In the data rows, the value 128 means zero.
Here are some points:
[191 228  28 170 197 116 114 142  57 159 115  92 194 164 114 255  91 125 171  90 105 191 143 239]
[129 159 101 139 112  97 157  94  58 151  98 227  90  88   0 123 127   0 138 107   0 154 171 255]
[171 159 123 140 134 124  99 116  72 138 130 131 114 118 125 128 118 101 155 126 113 154 107 195]
[146 138 171 125 103 117  95  75  53 111 140 143  75  89 117  48 132  82 148 140 130 127  88 192]
[ 87 104 113 135  87 101 206 106 106 152  82 255  71  89   0  99 144   0 100 112   0 130 207 219]
[114 172  10 159 181 103 204 158 148 149  77 114 207 183  58 255 118 120  93  85  90 146 211 145]
[ 88  72 133 116 116 146 160 177 217 130 121 141 138 144 141 136 137 158 101 135 127 105 161  30]
[ 94 120 117 137 115 105 182  81 118 114  93 147 118 123  56 130 150  72  84 118 117 117 157 136]
[ 90  97 133 125 141 137 149 139 201 108 126  59 162 169 188 155 142 218  85 134 222  93 125   3]
[126 114 170 114 110 138 101 105 133 108 146 104 105 111 171  64 139 152 125 144 177 115  89  95]
[116 146  64 144 142 110 181 139 130 150  93 164 160 144  48 206 122  76 115 102  59 140 187 178]
[164 157 115 131 129 120 107 123  84 150 130 162 123 113 102 128 118  88 163 121  79 159 125 209]
[126 114 117 124 102 132 151 181 130 179 113 255  91  88  25 111 119  14 154 118   0 149 189 228]
[101 125 132 139  95  86 186  53  60 117  91 210  67  92   0  85 152   0  91 117  46 120 160 222]
[ 94  63 201 105  88 143 123 124 171 106 142 129  83 110 166  34 153 150 109 153 169  92 104  46]
[118 111 128 126 118 131 146 152 141 151 121 178 111 118  87 125 128  87 133 124  69 132 159 149]
[ 60  30 118  89 113 179 183 255 255 187 126 224 170 142 133 157 120 160 125 132   8 108 234   0]
[ 24  18 174  98  87 144 197 170 255 122 116 188  99 122 101  72 158 129  68 148 101  65 187   0]
[ 94  93 128 125 106 126 171 137 164 136 100 178 111 120  71 119 140  87  98 129  79 120 171 103]
[125 123 112 130 120 124 148 156 124 159 119 201 114 111  58 128 118  68 142 122  33 142 169 182]
[139 100 167 100 120 167  83 190 180 139 166 129 130 126 209  94 116 184 168 146 136 126 107  75]
[110 134 110 139 145 117 151 112 138 109 108  81 154 157 134 174 132 157  94 122 176 117 134  88]
[147 163  89 142 163 124 122 125 119 116 128  53 180 172 173 206 113 191 126 119 196 136 116 108]
[ 91 101 155 123 128 123 134  91 157  82 132  57 136 146 185 116 150 199  81 138 240  89 102  22]
[130 101 168 101 113 155  94 161 173 125 159 124 125 120 195  83 129 175 151 149 144 113 100  79]
[131 143  94 129 151 129 137 157 153 136 127 107 169 155 148 195 115 163 130 116 139 135 145 106]
[134 168 107 146 140  97 139  62  73 106 108  94 137 133  98 152 133 110 111 117 165 133 114 161]
[141 137 156 124 124 131 100 108 100 116 149 101 113 116 162  85 128 146 138 140 166 120  95 131]
[ 83  88 125 125 134 139 166 159 201 129 115 125 149 149 132 154 140 158  88 125 136 103 162  47]
[ 76  56 164 106 106 152 157 177 237 128 135 139 128 134 158 101 144 173  97 143 141  91 155   3]
[ 90  75 157 103 117 152 144 165 221 118 139 118 136 139 174 104 142 181 101 142 161  98 136  15]
[147 104 182 112 121 159  70 154 156 122 173  85 125 126 239  74 124 209 154 154 194 116  76  64]
[157 168 125 136 137 119  94  94  64 128 137 121 119 115 122 122 116 110 155 126 123 147 105 197]
[108  91 143 115 115 135 140 158 188 125 130 135 134 135 148 121 138 150 114 138 129 115 142  59]
[ 83  78 154 116 118 146 149 165 209 116 132 119 136 141 167 114 142 176 101 140 160  94 135  24]
[131 136 173 136 121 106 109  26  59  74 131  56  93 120 154  69 150 144 100 144 243 104  60 118]
[176 164 117 132 148 137  80 145  97 143 153 104 147 133 176 148 107 159 177 128 138 153 102 170]
[127 126 207 123 105 111  86   1  54  61 149  53  70  97 177  14 157 154 100 155 255  96  34  99]
[172 188 114 141 153 117  91  83  51 110 140  58 146 141 165 151 118 151 148 123 198 144  79 174]
[ 83  53 192  99 105 164 122 161 235 107 154  84 127 139 226  75 150 229  98 155 216  76 110   0]
[ 62  96 116 135 134 115 194  93 168 100  92  89 149 159  98 162 155 147  49 123 182  87 161  45]
[ 69  43 200  96  57 139 154 140 184 129 130 231  57  72  78   5 151  58 110 155  53  87 148  93]
[ 86  96 106 129 111 113 197 134 160 142  86 203 117 124  26 143 148  53  86 118  43 122 194 129]
[132 134 126 133  97 106 147 103  60 153 109 244  70  82   0  83 130   0 144 121   0 147 159 255]
[143 183 112 160 131  78 144   0   0 100  88 111  92 108  36 117 148  44  96 113 147 139 109 235]
[106  85 118 109 116 154 156 228 224 171 129 200 147 131 112 148 118 122 145 124  34 130 182  99]
[159 142 160 124 132 143  70 122 104 113 165  79 123 124 212  93 117 182 162 141 194 129  67 125]
[145  97 187 100 102 157  76 167 150 139 161 159  90  98 183  47 118 140 178 150 106 130  96 117]
[103 119 116 137 110 101 176 100 111 142  98 215 101 102   7 122 139  30 105 118  28 133 181 185]
[ 77  71  94 112 133 155 189 242 255 161 115 170 177 162 120 195 118 155 111 119  67 110 210  37]
[ 96 120  83 142 120 109 202 139 140 160  77 222 126 124   0 172 135  27  99 105   5 139 218 173]
[106 104 116 119 128 138 144 171 175 137 126 139 141 141 128 151 117 143 128 127 106 121 153  88]
[101 115 146 136 132 120 135  77 127  91 125  67 126 139 156 115 147 172  83 135 222  99 105  67]
[ 89  60 133 100 119 171 152 254 255 163 147 177 154 143 161 143 119 173 137 138  72 111 179  29]
[ 71  50 167  95 109 156 147 185 244 127 144 139 130 134 174  94 134 186 107 149 139  83 148   0]
[158 156  72 140 147 125 134 172 126 160 116 154 163 142 102 198 106 110 148 104  64 165 161 174]
[119 128  56 135 135 127 184 216 180 182  95 228 158 135  37 217 108  61 132  98   0 156 224 168]
[117 113  86 124 145 146 152 219 218 162 117 155 173 155 131 202 111 150 137 113  69 138 186  81]
[102 141 114 146 105  77 190  27  43 118  79 188  86  99   0 110 155   0  84 113  67 127 160 229]
[108 131 114 141 111  95 175  72  76 125  88 187  89 105  10 121 144  23  98 115  60 131 164 196]
[151 175  71 145 158 117 142 138 102 154 110 149 162 136  82 198 114  97 141 104  76 167 156 197]
[117 141 132 137 136 114 128  86 102 104 123  76 128 137 147 127 132 151 108 129 194 117 104 112]
[133 100 145 111 123 154 110 187 177 140 145 142 133 129 167 113 122 155 147 140 112 130 131  92]
[167 193 118 151 158 104  95  26  25  80 126   3 144 151 176 153 133 174 117 126 255 134  54 150]
[ 98 106 178 128  80  87 162  22  58 102 101 192  41  71  11  26 163  16  86 135  91 106 126 180]
[112 121  89 129 112 118 186 161 141 165  98 235 118 113  13 156 127  26 127 110   0 140 204 196]
[136 142  92 141 121 113 158 146 103 170 103 227 113 104  16 148 122  21 141 106   0 157 181 240]
[187 184 162 142 124 110  58  38   0 111 147 108  72  86 137  58 122  94 165 133 161 153  49 245]
[145 154  97 134 142 120 130 125 100 133 124 133 139 134  97 165 117 107 140 116 103 145 136 172]
[134 191  60 163 159  91 167  63  51 120  86 100 156 146  54 211 128  81 103  96 131 151 148 200]
[139 153  90 140 137 117 147 143 109 149 108 163 140 132  72 174 113  82 135 111  66 152 158 179]
[154 138 136 121 124 138  99 145 120 135 142 130 126 118 153 114 116 134 157 133 115 142 111 147]
[100  65 182  99 125 177  94 202 236 115 174  81 146 143 255  89 122 249 139 159 209  88 102   0]
[ 89  62 131 109 120 156 165 210 244 143 120 147 157 151 151 146 131 168 104 130 117 105 177  20]
[151 164 139 143 117  98 124  39  22 106 116 140  79  98  63  89 139  50 124 124 122 133 101 226]
[104 104 126 119  95 113 171 124 126 145 104 226  97 101  22 103 134  34 116 128  24 126 179 178]
[ 42   6 181  89  61 147 202 198 255 151 115 255  75  95  43  47 154  65  89 142   0  84 211  43]
[255 255   6 190 212  84  63  70   0 147 119  52 184 154 107 255  79  89 208  80 135 230  84 255]
[ 76  82 127 125 117 126 180 129 182 121 103 143 130 136  95 134 147 122  79 126 122 102 168  60]
[167 155 171 128 122 127  74  77  48 109 154  98  87 101 161  54 128 128 152 144 173 132  58 181]
[211 228   0 159 198 132 117 228 110 193 119 135 227 174 120 255  65 126 202  82  34 215 177 251]
[111 136 116 140 130 110 164  81  96 117 106 124 121 131  74 136 141  93  93 121 139 121 136 140]
[162 170  99 142 149 126  99 139  87 144 132 118 142 135 133 164 108 125 164 116 115 158 123 190]
[ 99 118 100 134 116 109 189 131 140 144  88 194 120 123  28 151 138  45 100 112  43 131 188 165]
[106  83  85 111 133 166 168 255 253 195 117 219 172 144 106 194 115 125 145 113   0 145 221  92]
[ 66  50 132 104  97 147 189 212 253 157 110 218 130 126  84 124 141 105  99 130  37 104 201  58]
[161 166 121 136 129 116 105  99  47 143 131 167 101 100  83 112 119  65 157 127  74 151 121 230]
[ 97 115 113 140 111 102 188  95 109 132  85 191 102 110  17 128 147  31  94 118  59 127 172 177]
[157 199 142 157 131  75 111   0   0  80 112  81  82  99  78  83 150  71 110 125 200 140  60 237]
[124 118 137 128 121 133 123 136 137 129 136 136 123 126 131 114 125 138 131 135 122 124 130 115]
[ 90  77 132 120 114 144 167 178 206 139 113 169 132 134 111 132 138 124 101 129  92 111 168  72]
[152 160 124 145 123 107 119  79  52 127 120 139  98 106  84 110 131  73 135 128 110 146 113 210]
[142 136 170 128 125 125  91  70  78  85 155  61 110 124 185  78 138 167 130 143 226 110  61 108]
[168 157 130 126 131 128  91 129  76 142 142 139 112 115 133 118 112 112 173 126 106 151 103 201]
[ 88  92 109 127 123 131 179 153 190 133 101 149 143 144  96 155 141 122  92 122 103 116 174  73]
[131 160  68 146 134 113 162 155 102 180 100 223 127 111  11 175 110  23 152 104   0 164 199 244]
[168 188 177 145 105  81  83   0   0  84 130 114  41  68  77  12 144  37 141 143 168 133  42 255]
[ 86  92 135 119 105 129 163 141 163 139 115 187 105 114  74 105 138  83 111 128  66 111 171 119]
[ 87  79 118 120 146 158 161 206 255 114 135  56 199 190 219 195 132 252  85 134 212  90 151   0]
[138 123 159 119 127 134  90 119 134 109 153  82 131 125 198  92 126 182 135 140 191 119  84  83]
Then 40 other points, each followed by its number:
[190 190 119 145 155 117  70  89  47 111 150  60 140 140 183 148 113 163 163 130 196 151  65 174] 0
[120 116 160 122 114 121 123  92 120 109 132 125 105 110 138  78 141 129 117 140 149 112 105 113] 1
[141 146  55 135 140 131 163 209 155 199 100 231 157 124  34 206 102  50 158  92   0 174 215 216] 2
[111  87 106 110 154 172 137 246 255 140 151  81 206 186 235 201 110 255 130 129 173 108 157   0] 3
[105 100 180 123  91 115 136  62  98  97 114 139  69  96  97  42 159  83  95 147 149 101 109 123] 4
[151 178  73 150 153 105 147 111  80 140 102 133 148 139  78 189 117  86 132 107  99 151 148 200] 5
[157 174  34 143 144 113 164 196 125 196  96 238 163 122  16 226  98  27 163  84   0 184 215 255] 6
[213 199 159 137 178 144   0  78  50  71 199   0 162 164 255 130 108 255 175 150 255 136   0  77] 7
[225 245  35 169 189 113  92 136  37 164 125 105 186 149 117 248  85 113 191  95  87 206 124 255] 8
[162 151 163 126 145 137  58  95  99  87 164   4 142 149 255 108 125 238 142 148 255 123  42  73] 9
[ 96  95 166 125  77  98 169  64  99 127  93 233  50  68   0  36 163   0  90 128  32 120 156 184] 10
[156 146 105 127 155 153  92 198 155 150 155 110 167 150 198 178  93 187 181 127 120 148 127 126] 11
[176 153 192 119 117 135  33  78  48 102 179  77  92  99 217  35 116 165 175 161 206 129  27 156] 12
[ 90  49 206  86  98 162 111 173 227 114 166 123 110 126 212  46 138 195 124 163 169  81 105   1] 13
[137 137 170 127 108 111 107  47  51  97 135 116  77  96 117  50 146  98 126 144 166 115  84 163] 14
[ 70  67 159 123 108 132 163 121 197 105 117 114 122 133 140 101 156 160  75 136 168  83 143  22] 15
[108 118 104 130 131 130 157 164 172 147 112 167 145 130  93 164 126 110 117 115  74 132 174 122] 16
[179 203 102 149 146 100  93  70  17 131 125 126 121 112  91 147 108  78 160 115 106 165 107 252] 17
[ 81  86 163 121  90 111 172 100 125 124 109 208  74  90  34  60 148  32  97 132  62 101 150 151] 18
[143 155 118 142 129 109 129  90  66 125 118 137 107 119  87 123 125  83 134 123 108 142 123 196] 19
[161 132 154 122 110 135 102 144  97 152 149 197  92  92 107  82 120  81 170 135  49 149 118 204] 20
[154 136  94 131 164 153 107 199 189 143 145  65 197 174 221 209 107 228 149 122 171 145 125  61] 21
[214 255  49 171 203 103  74  74   5 114 131   0 199 178 184 247  93 188 167 104 230 175  68 221] 22
[188 216  62 155 155 107 119 101  34 155 113 155 145 116  61 195 108  54 165 101  56 183 137 255] 23
[ 71  98 146 135 114 105 177  50 124  88 100 110 109 129  82 100 163 115  53 128 182  87 137  79] 24
[106  60 150  96 134 183 111 252 255 136 165  76 179 171 255 151 118 255 134 151 190  99 134   0] 25
[185 191 169 147 143 111  45   1   0  74 160  17  92 115 195  66 131 159 142 141 255 138  13 192] 26
[ 26   0 147  88 101 178 203 255 255 154 122 192 155 153 148 139 139 183  84 139  76  72 215   0] 27
[181 197  78 151 161 114 104 118  50 147 129 124 144 131 107 184 100  99 168 107  99 171 121 241] 28
[154 198  79 156 138  78 151  38   0 121  90 149 107 108  10 159 129  18 122 100  81 161 141 255] 29
[103  98 112 117 142 156 139 203 225 140 140 113 173 159 180 173 119 199 126 130 139 111 157  33] 30
[158 154 139 136 137 122  90 109  78 127 142 111 118 119 152 109 121 134 154 136 147 141  99 166] 31
[ 80  64 141 104  98 143 168 182 218 144 118 192 114 122 100 109 138 109 106 137  66 112 180  66] 32
[137 135 110 129 151 141 116 156 157 122 139  69 170 161 199 173 121 200 136 125 186 127 114  79] 33
[ 76  79 136 122 114 140 175 157 198 129 118 149 130 142 107 129 141 132  90 135 113 100 171  55] 34
[155 167  69 143 150 118 136 150 109 153 116 150 156 137  90 193 107  93 148 108  73 161 154 198] 35
[166 208  55 164 171  91 141  72  39 123  98  89 168 154  78 220 120 104 125  96 141 164 131 210] 36
[ 91  66 138 102 104 156 160 216 222 174 132 230 115 112  89 106 125  96 138 135   6 117 194  95] 37
[127 153 151 147 130  98 123   7  40  72 113  48 100 126 126  90 155 131  86 137 243 106  72 135] 38
[ 61  84 109 128 105 111 214 136 177 139  85 209 115 122  16 139 147  59  74 120  42 101 213 108] 39
Which two of these numbered points are nearest to each point below, ignoring the 2 directions in which the first points spread most? Their numbers follow each, nearest first.
[ 93  59 152 105  99 157 154 204 220 152 129 204 114 118 111  98 130 113 129 136  50 116 170  77] > 37 13
[ 98  80 151 103  92 147 142 195 180 165 137 241  94  93  81  78 122  68 153 135   4 122 174 143] > 12 20
[ 82  80  80 116 139 159 188 255 255 176 121 174 190 164 121 215 113 160 122 113  49 125 220  44] > 33 35
[133 166  57 153 160 111 163 136 131 134  94 108 181 169 104 237 121 137 111 103 129 151 170 131] > 36 5
[187 213  38 155 171 114 125 145  77 162 107 124 180 154  95 245  99 103 166  89  79 189 154 232] > 21 3
[104  84 138 108 130 154 133 196 209 141 142 134 149 145 167 138 128 175 123 133 123 115 148  51] > 9 17
[102  87 125 113 121 149 154 196 218 147 123 169 141 135 126 142 126 139 117 129  77 122 172  70] > 9 19
[104 116  97 130 138 137 156 183 184 147 121 139 161 147 118 176 118 139 125 121  99 124 174  97] > 30 5
[ 58  47 182 103  59 116 189 102 170 122 100 245  54  75  11  25 166  19  82 137  31  92 178 120] > 10 4
[151 188  58 155 162 107 139 115  84 142 109 118 162 146  86 214 108 104 142 101 102 159 154 199] > 33 5
[ 43  93 112 147 102  88 238  66 125 122  55 217  90 106   0 124 161   0  39 110  39  97 211 155] > 24 38
[121  83 184  97  97 156 100 170 176 138 151 167  99 101 162  51 131 136 153 148 105 118 115  97] > 12 20
[ 79  61 108 102 148 173 160 255 255 148 144 109 211 187 218 206 115 255 110 130 149 100 186   0] > 3 33
[204 197  57 139 191 163  79 233 156 170 159  65 227 180 236 255  75 225 204 111 139 184 116 147] > 8 22
[154 140 139 127 126 135  90 124 110 131 143 111 125 122 165 113 122 139 155 135 146 140  97 141] > 31 17
[129 120  65 123 132 148 163 255 209 206 115 241 167 140  69 205  96  78 162 103   0 165 222 163] > 2 6
[205 228  27 160 193 125  92 171  63 182 130 116 193 152 126 255  80 126 202  87  70 202 140 255] > 8 21
[ 62  31 162  92  91 153 177 203 255 142 128 200 120 125 115  91 146 134  96 140  68  88 185  16] > 1 32
[171 169 152 140 138 120  79  65  50  95 151  52 115 125 184 102 127 158 139 136 221 132  54 155] > 19 31
[204 228  61 163 168 105 101 101  21 156 115 129 151 120  86 196 106  74 169  97  87 195 116 255] > 23 28
[126 160 137 150 130  90 134  18  36  94 109  92  96 116  83 101 148  88  98 129 181 123 100 174] > 39 15
[145 143  61 132 150 146 146 224 183 174 118 157 184 156 123 226  97 134 158 105  49 162 188 144] > 21 3
[106 156 149 156 122  76 144   0   3  60  97  77  79 108  60  80 163  76  62 132 220 103  84 175] > 24 38
[162 219 112 169 133  65 117   0   0  87  91  99  82 100  39 112 140  25 115 117 166 146  78 255] > 39 34
[ 50  11 157  80  99 178 176 255 255 153 138 180 152 143 170 116 139 191  99 145  86  82 198   0] > 27 26
[218 229  93 161 162 100  70  58   0 122 137  76 134 125 131 159 106 110 174 109 155 181  73 255] > 23 0
[119 141 114 147 125  99 150  78  75 119  99 152 107 113  58 133 135  62 109 121  99 130 141 186] > 34 29
[ 78  93 132 135 102 102 194  77 141 106  89 146 107 125  58 113 164  81  63 126 128 102 160 104] > 38 24
[147 142  27 135 183 164 143 255 240 195 127 134 238 193 167 255  85 196 171  95  54 172 205  97] > 8 22
[181 176 147 135 124 112  70  73  26 118 144 117  93  98 134  77 122  96 170 134 142 156  72 227] > 37 12
[165 179  63 145 166 134 115 182 123 166 128 121 180 152 141 217  97 142 164 104  93 166 147 182] > 21 3
[166 188  72 157 141  95 144 104  45 150 105 167 134 119  36 178 114  36 141 102  51 166 149 255] > 30 16
[136 134 122 130 129 133 118 140 121 141 133 152 122 118 115 126 117 113 147 126  92 138 134 160] > 31 17
[ 51  44 143 113  92 136 213 168 233 140  98 209 106 125  53 107 155  85  69 136  58  88 213  41] > 15 39
[115 144 110 145 127  99 163  76  78 123 100 154 110 116  45 136 138  60 108 116  95 126 149 190] > 34 29
[148 113 138 106 150 172  78 205 217 129 171  46 181 168 255 159 115 255 157 144 216 127  95  15] > 2 28
[135 127 158 124 121 131 101 107 104 122 141 118 104 116 150  85 129 132 137 139 152 124 100 140] > 26 32
[163 139 107 123 160 167  79 221 172 159 162  99 177 152 226 173  93 210 183 124 139 150 118 109] > 11 2
[113  76 186 101 100 151 111 154 174 124 152 143  96 113 171  58 132 149 130 155 137 105 111  69] > 13 37
[206 201  51 137 176 147  81 217 109 179 146 130 195 150 160 235  74 148 219 103  63 194 134 225] > 8 11
[126 157  83 153 164 114 154  96 130 100 106  24 183 186 155 221 135 189  86 113 236 122 120  73] > 36 5
[ 65  73 155 123 104 123 176 112 181 114 112 147 114 122 100  98 156 121  70 131 133  90 151  56] > 15 39
[ 20   0 171  87 112 176 190 228 255 107 136  92 170 181 217 130 155 255  55 151 205  47 171   0] > 27 34
[ 97  85 166 107 109 142 135 128 178 116 134 132 116 120 148  84 148 149 104 141 153 103 123  59] > 1 32
[114 118 159 127 133 130 116  88 123  92 136  59 125 137 183 101 142 183 102 140 226 107  85  69] > 34 29
[145 117 111 121 135 156 119 217 185 169 135 156 154 141 151 156 104 149 160 123  75 150 154 116] > 25 2
[104 134 129 141 129  98 157  54  90 100 107 110 116 126  82 121 147 101  81 125 162 111 130 130] > 39 38
[165 164 107 137 134 118 110 121  83 149 125 148 128 115 101 144 116  91 157 116  83 156 128 207] > 17 31
[138 159 149 147 129  93 120   3  32  71 119  45 104 127 133  96 149 130  94 132 240 110  68 144] > 38 39
[117 129 120 140 118 111 158  97  91 133 104 166 101 115  52 123 135  59 116 115  78 131 155 182] > 34 19
[165 168 236 133 102 100  27   0   0  47 167  31  31  74 191   0 149 135 135 166 255 105   0 176] > 18 10
[ 55  76 138 128  91 106 206  94 140 127  83 211  79  98   0  89 159  33  68 127  47  94 191 125] > 4 18
[167 175 195 136 131 111  48   0   0  60 166   6  87 110 220  40 136 176 134 157 255 114   0 152] > 1 32
[121 126 101 133 127 122 159 159 132 159 104 196 125 119  56 156 124  69 132 115  31 145 182 181] > 9 17
[122 142  95 139 156 125 143 127 154 109 114  47 183 177 177 205 131 199 102 124 213 123 130  55] > 36 5
[157 183 105 149 154 108 110  65  54 104 128  56 147 146 141 162 125 144 131 119 199 141  92 169] > 5 30
[103  76 122 108 120 162 144 240 242 161 137 173 152 144 153 149 117 157 140 129  66 125 178  57] > 17 31
[ 97  85 185 110 100 133 126 112 145 118 142 151  82 101 130  46 145 126 114 150 134  97 120  86] > 14 13
[151 164 127 135 154 127  99  89  97  94 148  15 158 156 211 147 129 210 127 133 255 117  66  95] > 5 30
[134 132  99 134 137 129 143 158 146 145 111 150 149 136 106 171 119 113 132 115  86 146 162 135] > 30 16
[176 205 117 154 149  95  92  27   0 103 131  72 127 119 121 131 123 114 137 121 189 152  72 222] > 16 19
[145 141 123 121 139 133 118 147 124 136 141 130 135 128 135 137 116 133 147 125 116 137 125 148] > 17 9
[166 168  97 133 161 132  94 148 115 132 146  79 167 150 182 181 106 182 161 120 160 147 113 137] > 28 35
[134 152 102 147 113 100 162 102  61 153  92 233  88  92   0 120 126   0 128 111   0 155 171 255] > 26 32
[177 165  80 135 151 146 100 207 132 171 136 148 163 143 142 192  91 132 187 112  60 175 151 188] > 11 2
[124 120  68 128 157 154 149 237 221 175 121 154 191 164 138 229 104 164 146 105  61 150 187 105] > 21 3
[177 203  60 155 163 109 123 111  60 144 113 111 161 139  96 210 108  98 150  99 106 171 135 227] > 3 33
[ 94 115 150 135 127 113 140  58 116  80 116  60 121 137 146 110 151 161  74 136 228  90 100  69] > 38 39
[120 103 178 108  97 137 110 126 119 129 146 164  81  90 125  49 132 102 147 143 104 114 109 148] > 13 12
[133 100 187 105  99 144  91 136 124 126 165 158  79  94 156  35 124 120 159 153 115 114  96 134] > 12 13
[137 132 141 123 126 131 112 110 119 118 136  99 127 130 158 113 136 148 129 137 167 124 103 120] > 19 26
[169 184 123 141 159 124  77  81  53  97 151  28 146 144 204 136 115 185 148 132 237 135  56 152] > 30 33
[ 91  99 120 131 137 126 174 135 187 104 111  80 164 167 147 171 144 175  76 126 192  98 145  29] > 29 34
[187 244  78 176 146  57 122   0   0 106  86 101 111 111  20 163 132  19 127  98 133 175  97 255] > 29 16
[119 140 113 143 144 114 137  92 122 108 117  78 146 145 130 156 136 155  98 122 180 123 122 107] > 29 16
[ 33   8 147  95  80 148 222 226 255 167  99 255 100 111  39  95 153  71  79 132   0  91 239  23] > 14 4
[ 55  35 106  96 140 190 179 255 255 164 137 138 205 188 205 205 121 250 107 128 110  90 210   0] > 33 3
[117 111 157 122 131 141 111 124 161 110 140  78 136 138 194 104 136 195 113 144 205 109 104  51] > 19 34
[126 156  49 147 163 116 173 154 142 148  98 131 182 168  80 241 118 120 114 100  89 149 185 143] > 36 5
[146 136  94 127 144 145 122 190 160 167 127 147 166 142 137 183 110 139 155 114  78 155 152 135] > 28 23
[124 115 193 125 106 118  96  42  61  87 141  93  63  92 144  22 151 126 114 155 202 105  66 129] > 18 4
[ 37  70  66 129 123 124 248 205 255 165  69 225 164 153   7 215 137  73  69 101   1 111 255  71] > 29 5
[190 183 167 139 119 103  60  34   0 112 155 128  69  77 127  45 129  77 168 143 148 151  46 255] > 12 13
[ 59  61 169 114  66 104 201  82 125 124  91 255  35  72   0  26 164   0  79 135  11  89 183 168] > 10 4
[162 238  47 184 175  72 148  19   0 112  78  79 152 140  39 220 126  55 114  89 148 167 122 255] > 36 5
[181 234  91 174 149  63 116   0   0  93  98  80 108 117  51 155 134  51 119 110 169 163  84 255] > 29 34
[ 84  72 175 105 101 138 144 125 192 103 134 121 114 126 150  81 155 154  95 147 171  88 119  41] > 1 14
[111 126 133 126 135 123 137 112 146 108 126  88 145 141 155 138 136 162 105 128 182 111 119  80] > 29 34
[157 160 152 135 142 127  75  73  64  95 153  41 122 130 201 101 128 183 138 138 229 125  55 127] > 19 9
[113  97 134 117 109 135 151 155 167 148 118 174 121 117 101 117 131 107 120 134  77 124 158 116] > 26 19
[157 146  95 129 155 148 110 195 164 150 142  95 181 162 191 194 107 186 161 119 139 149 127 113] > 21 28
[179 194  77 147 154 114 107 114  58 143 119 114 147 135 111 184 107 105 162 106 109 173 125 223] > 35 28
[ 56  81 135 132 115 112 201  87 166 103  90 137 117 135  67 123 163 112  47 125 150  86 166  63] > 24 38
[129 103 185 113 116 147  84 114 136  91 165  54 117 131 234  68 139 212 131 158 242  97  62  42] > 32 26
[190 228  31 161 164  96 138 117  20 164  97 169 155 129  22 232  98  30 164  87  24 193 165 255] > 21 3
[151 194  59 157 166 100 143  93  68 129 103  99 164 151  85 216 117 109 127 100 127 156 144 194] > 36 5
[149 173 106 146 156 116 104  98  86 110 129  63 152 149 164 169 119 164 129 121 194 136 102 141] > 5 33
[ 98  92 120 118 113 131 157 170 177 152 118 203 119 120  78 130 130  90 117 122  40 124 178 124] > 26 19
[144 168  74 146 134 104 162 111  84 152  92 193 134 114  19 172 123  32 128  99  30 162 173 242] > 16 9
[191 220   0 169 179 114 154 196  87 206  92 201 195 149  19 255  83  37 183  73   0 214 208 255] > 8 21
[207 169 133 119 153 163  28 196 120 151 192  89 163 134 252 139  89 213 221 136 147 165  68 151] > 11 2
[179 202  68 157 166 114 109 125  69 150 120 112 167 138 120 203 105 114 161 102 103 178 123 221] > 21 3
[121  94 104 112 122 156 138 243 217 181 139 212 144 132 111 163 107 118 163 122   8 141 189 117] > 25 17
[255 255 174 167 181  96   0   0   0  25 191   0 126 138 255  77 128 255 162 148 255 151   0 187] > 7 17
[159 180  67 152 163 123 125 143  98 146 117 115 169 149 113 212 109 128 148 101 101 163 146 189] > 3 21
[ 77  31 178  85  95 170 145 230 255 151 154 200 111 113 154  66 129 151 134 151  66  94 166  27] > 12 13
[166 152 138 131 129 129  86 119  85 133 150 116 117 115 158 107 118 134 166 131 132 142  92 170] > 31 37
[139 162  91 144 152 116 136 110 100 121 113  94 158 148 125 184 121 139 124 117 152 143 131 141] > 5 33
[113 124 120 131 133 123 150 127 146 118 121 113 141 137 126 147 135 137 101 127 151 117 135  92] > 29 16
[187 174  82 134 151 145  94 212 118 182 140 165 160 134 134 190  85 115 199 113  43 184 147 212] > 11 2
[155 172  36 145 171 139 143 221 169 177 115 134 211 171 125 255  93 143 159  96  69 174 181 160] > 8 21
[154 133  69 120 150 167 121 255 204 213 140 206 180 142 126 214  86 129 194 105   0 171 199 168] > 11 2
[ 78  58 118 107  94 144 201 216 224 185 100 255 110 102  17 115 137  39 117 126   0 125 226 129] > 32 26
[ 73   5 195  71 100 198 124 255 255 142 177 145 134 143 247  77 126 243 136 167 139  70 142   0] > 12 20
[159 126 120 110 158 176  75 243 212 150 170  73 191 167 255 181  94 252 181 132 163 137 113  49] > 11 6
[114  76 180 109  96 152 116 156 170 130 149 155  94 106 161  57 135 138 138 151 126 109 111  80] > 13 37
[177 119 112 103 148 184  73 255 216 191 179 162 178 143 223 171  82 195 219 127  54 161 148 118] > 11 2
[112 131 104 139 128 111 166 106 127 131  98 138 136 136  80 158 140  98  97 118 115 125 155 135] > 29 34
[138 154  79 136 150 126 141 143 125 139 116 119 161 149 118 193 113 131 137 111 113 143 146 153] > 33 5
[124 120 117 120 137 141 124 166 158 140 137 127 146 141 149 150 118 152 144 127 118 130 139 109] > 17 9
[ 97  70 147 101 134 176 126 226 255 132 158  96 172 161 234 143 120 246 130 142 179  96 137   0] > 17 0
[225 213 141 139 136 119  30  74   0 136 158 121  92  83 142  80 106  84 208 127 117 186  47 255] > 20 12
[196 216 128 153 164 110  50  24   0  75 149   0 143 139 226 130 120 200 150 132 255 148  17 167] > 30 33
